One turn or mirror swaps these rows in pairs. Which row does each one swap with?
The rows were stretched afterwards, more along some directions than others.
dig: [ 38   4  42   3 -11  -2  49  21   7  21  47 -20 -33 -15   6 -12   6  -7]
kar: [ 40   4  26   0 -11 -13  -7   9 -34  24  29 -18  23 -23   2  -9 -42  18]
Dok: [ 36  18  44   4  -7 -19  22  15 -19  33  27 -10 -18 -23   4 -16   5  10]
Daz: [ 17   0  49  -5 -10 -10  31  22 -21  31  12   0 -21   0  14  -9 -18   3]
mezav: [ 32  -8  32 -23 -26 -12  -6   3 -39  13  41 -38   9  -7   5  -5 -34   9]
sek: [ 23 -19  39   5   4   2  13  18 -31  15  34 -35  -2  -8  17 -10 -27  -6]
fugat: [ 39   5  25   9 -12   0  44  10 -15  15  58 -26 -32 -16  13 -15   0   7]
Viga: [ 35  17  18   6   9  -1  18  -4 -21  44  34 -24 -10  -6  -5  -9   2   6]
tugan: [ 38  -7  44  24 -22   0  21  30  -5  -1  25 -46 -21 -29  -2 -10 -26   6]
nadu: [ 25  -8  37   3 -17  -6  -7  13 -18  12  17 -26  -4 -19   4 -16 -53   6]
Lorab: [ 38  -2  30   5  -9  -8  43  38   9  -1  40   3 -37 -14  17 -20   6  17]
repe: [ 32 -10   7 -14 -25 -18  -6  -5 -31   5  41 -41  12   0   8   5  -7  13]
Kiz: [ 22 -24  35   5  -6   5  41  11   6  13  26  -6 -49   4  20 -23  18  -8]
nim: [ 16   6   4  -4  -2  -9   6  -6 -23  -1  31 -23 -13   9  15  13   8 -17]
begil: [ 29  -2  53   4  -4  15  44  13   9  27  26  -8 -36   3  19 -16 -19  -8]
num: [ 23  10  17  11   4  -3  27  -4   3  22  18  -4 -21   2   5  -6   1 -20]
Luze: [ 33 -10  26  -4 -18 -27 -15   2 -20  17  22 -23  14   2   6  -6 -34   3]
Demot: [ 40 -21  39   1 -15  -7  25  48   2 -11  20 -14 -30 -14  21 -26 -20  23]
Fav: [ 34 -17  21  11   3   4  50  -5  -5  23  27 -23 -42  14  23 -12  27 -11]
Biseb: [ 15   4  33 -13  -3  -8 -12  -7 -36  37  16 -29   7  -4  -4  -8 -37   2]
lapug: [  7  20  24   5   4 -10 -24  19 -18  20  17  -7   4 -23  -9  -6 -19  20]
mazo: [ 22   9  38  11  11  10  32  16   7  39  18  -3 -36  -6   5 -10  -2  -2]
Devof: [ 35   8  33   8   8 -12  41  31   1  19  43  12 -25 -12  23 -13  -8  -1]
pes: [  0  16  30   2   5 -10   5  24  13  26  35   2 -14 -15  -4   2   2   5]
tiz: [ 24 -16  68   3 -19  -4  10  31 -12  12   6  -8   2  -4   4 -11 -47   5]
mezu: [ 25  -5  63  14  -1   5  33  40  -4   2   6  16 -27  -1  22 -21 -26  -1]
telez: [ 35  -7  19  10  -5   7  24  -5 -13  15  42 -36  -5  20   8  -2  -2  -7]
diza: [ 37  -2  24 -10 -14 -16  -3   6 -38   8  22 -16  15 -20  12 -13 -14  18]
Dab: [ 24 -11  36  20 -20 -18 -16   7 -25  19  11 -34   7 -14  -5 -15 -22   9]
benaf: [ 33  21  44  10 -19 -16  21   7  -1  45  32 -25 -11 -21  -3 -12  -4  20]
gikuz: [ 27  -3  35  14 -14 -20  25  35  16  12  35  -3 -47 -24   6 -25  13  14]
natut: [ 34 -12  33  -1 -24 -20  -3   1 -31  15   9 -15  -1  -8   7 -17  -6   5]
Marar: [ 43 -11  38  17 -13  -9  55  29   9   9  39 -27 -30 -18  14 -11  13   0]
gife: [ 40  -5  18  21 -10  -1  42   9  -8   6  41 -34 -44  -1  10 -19  28   1]
luru: [ 35 -19  25   1 -16  -4   4  -5 -52   4  23 -42  -7  -4  21 -16  -6   1]
rar: [ 44  -1  24   0 -11  -9  27 -15 -56  22  32 -32   4  -5  10 -12  -7  -7]
Feb: [ 28   2  47  -7 -20  -7  15  32 -18  14  30  -6 -29 -16  15 -15 -22  21]
Gika: [ 15  -7  17  18 -12 -24  -2  28  10  10  36 -20 -21  -8  -2   2   6  12]
pesut: [ 29 -19  43  23 -13 -19  12  18  -9  15  12 -20  -6 -10  11  -5  -2  -8]
Teme: [ 35 -16  59 -10  -1   2  21  22 -37  18  34  -9 -21  -2  42 -21 -43   4]
maf: [ 32 -22  29  -4 -22 -16  -9 -15 -33  20  20 -40   0  -1  -1 -22  -9   9]
lig: [ 37  12  22  25  -7 -19  17   5 -20  24  27  -9   5 -12  -5 -24  11  10]
Mokid: [  0  10  36  13 -16 -25  -4  26  13  20  30  -6 -14 -19 -15   5 -17  14]
vufuv: [ 13  -5  29  25   1  -6  30  21  10  15  21   2 -39   5  12 -11  18 -12]
Zuk: [ 36 -25  25  -5 -16 -11  -2 -11 -37  21  30 -50  -6  -1  18 -15 -15  14]
Nibi: [ 25 -10  51 -13  -5 -12 -12   7 -37  26  18 -18  -4   0  22 -15 -48  10]
rari: [ 10  -2  54  19  -9 -10  22  18   0  24  -3   6  -7 -13  -2   3 -16 -14]
manan: [ 23 -11  40  14  -9  -4  23  34 -22   5  25   9 -15 -12  20 -27 -18  10]
rege: [ 24  -2  32  18   0  -6  28  32  24  23  28  -3 -28 -23   7 -10  -6  -4]
deva: [ 37   1   4 -10  -5 -12  -2  -4 -13   6  21 -18   3  -5  19  -7  12  12]

Nibi is swapped with mazo
begil is swapped with Biseb
lig is swapped with manan
Viga is swapped with Teme
diza is swapped with Lorab
gikuz is swapped with natut

